Here are some numbered points:
[-1.26 1.30 1.67 -2.70 -1.11 0.27 0.59 0.85 -0.98 1.62] 0
[-0.26 -0.40 1.51 1.12 1.12 -0.14 -0.67 2.56 0.10 -0.64] 1
[-1.19 0.61 -0.51 -0.07 0.44 0.52 0.22 0.49 -0.01 1.40] 2
[0.63 0.86 0.64 0.78 0.43 -0.74 0.73 0.66 1.34 -0.30] 3
[0.93 0.14 -1.12 0.22 -0.10 0.30 -0.93 0.19 -0.04 0.74] 4
[-2.31 -0.16 -0.83 -0.72 0.44 1.63 -1.27 1.90 -1.54 -1.01] 5
[-0.29 -0.49 0.52 1.83 0.19 0.17 -0.30 -0.02 -0.19 -0.61] 6
[0.53 -0.39 0.80 -1.34 0.70 -0.06 1.67 0.49 0.63 -0.48] 7
[0.12 0.68 -0.33 0.76 -0.04 0.13 -1.22 -1.76 0.79 -0.85] 8
[0.56 -0.11 -0.51 0.21 -0.25 1.92 1.18 -0.51 1.31 -0.21] 9
[-1.87 0.69 0.41 -1.00 -0.46 0.44 0.24 -0.63 -1.65 -0.79] 10
[-1.01 0.06 -1.98 -1.01 0.73 0.80 -0.06 -0.75 -0.04 0.58] 11
[0.75 0.34 -0.65 1.09 1.04 0.15 -0.66 -1.34 0.25 -0.91] 12
[-0.68 0.05 -0.05 1.21 -0.84 0.82 -1.86 0.70 1.56 0.64] 13
[0.82 0.37 -0.16 -0.09 1.48 2.00 1.94 -0.03 0.74 1.28] 14
[2.29 -0.03 0.51 0.67 -1.58 -2.23 0.45 0.32 -0.77 -0.53] 15
[-1.76 1.56 0.24 -1.95 -0.80 -1.93 -0.03 0.09 -0.78 -1.08] 16
[-0.37 0.71 -0.07 -0.99 0.42 1.09 0.07 0.53 1.18 0.40] 17
[1.50 -0.39 -0.16 0.73 -0.11 -0.71 1.03 -0.16 -0.37 -0.52] 18
[-0.99 -0.86 -0.13 -1.04 0.86 -0.06 0.14 0.69 0.37 0.70] 19
New points follow, each followed by the numbers of its three nearest points above, looking only along the 4 directions in which the numbered points spread most, nearest first.
[-0.13 0.37 -0.34 -0.48 -0.53 1.34 -0.38 0.39 -0.50 -0.27] 2 19 17
[0.07 -0.59 -2.21 2.83 -1.52 2.08 -0.08 -1.55 2.06 0.32] 12 8 9
[-1.64 -0.04 0.52 -1.23 1.23 0.56 -1.07 1.23 0.00 -1.02] 5 19 2
[-0.41 1.10 -1.07 1.36 -0.38 0.66 0.13 -0.64 -0.38 1.21] 4 8 12
[-0.52 1.23 1.30 0.06 -1.02 -0.33 1.81 -0.70 -1.38 -0.17] 7 16 10
[-1.05 0.53 -0.46 0.80 -1.55 1.31 -0.17 -0.59 -0.55 -0.48] 4 8 11
[0.51 -0.79 -0.87 1.95 1.06 1.52 0.31 -0.80 0.46 0.18] 9 12 4
[0.93 -1.56 -1.93 0.77 1.19 0.78 -1.65 -0.07 0.20 0.54] 13 12 4
[-1.43 -0.55 -0.20 0.17 1.04 -2.22 -1.17 2.82 -0.74 -1.90] 1 6 13
[0.61 -0.17 -0.08 -1.09 1.11 -1.51 1.62 0.90 -0.97 -0.18] 7 3 18
[0.81 0.51 -0.07 -0.47 -1.19 0.75 -0.28 -0.25 0.69 -0.81] 4 18 12
[-0.68 -0.59 -0.36 1.19 -0.16 -1.76 0.22 0.45 0.75 -1.13] 6 3 18
[0.46 0.65 1.83 -1.07 -0.66 -2.18 1.37 -1.05 -0.49 -1.17] 15 18 16
[-0.41 0.31 -0.39 -0.53 0.71 -0.46 0.57 -0.18 0.05 -0.56] 4 19 2
[0.04 -1.65 -1.80 0.39 0.05 0.52 1.39 1.47 0.30 0.46] 17 9 19
[0.19 0.05 -0.39 -0.58 -1.03 -1.15 -1.24 -0.38 -0.33 -0.88] 8 4 10
[0.23 0.90 1.21 -0.80 -0.36 0.41 0.92 0.06 -0.14 0.01] 7 19 17
[0.37 1.37 -0.51 -0.79 1.12 -0.80 0.06 -0.57 -0.40 0.24] 4 2 17
[0.65 0.57 1.17 0.95 -0.28 -1.66 1.42 0.97 -0.87 0.69] 3 18 15
[-0.14 0.10 -1.69 0.74 -0.57 0.56 -0.63 -0.85 -0.32 -0.17] 8 12 4
[0.11 -1.94 -0.29 -0.22 -1.08 -1.35 -0.61 -0.22 -0.13 -0.83] 6 18 4
[1.75 0.02 0.17 0.64 -0.64 0.42 -0.74 -2.14 0.65 0.75] 12 8 18
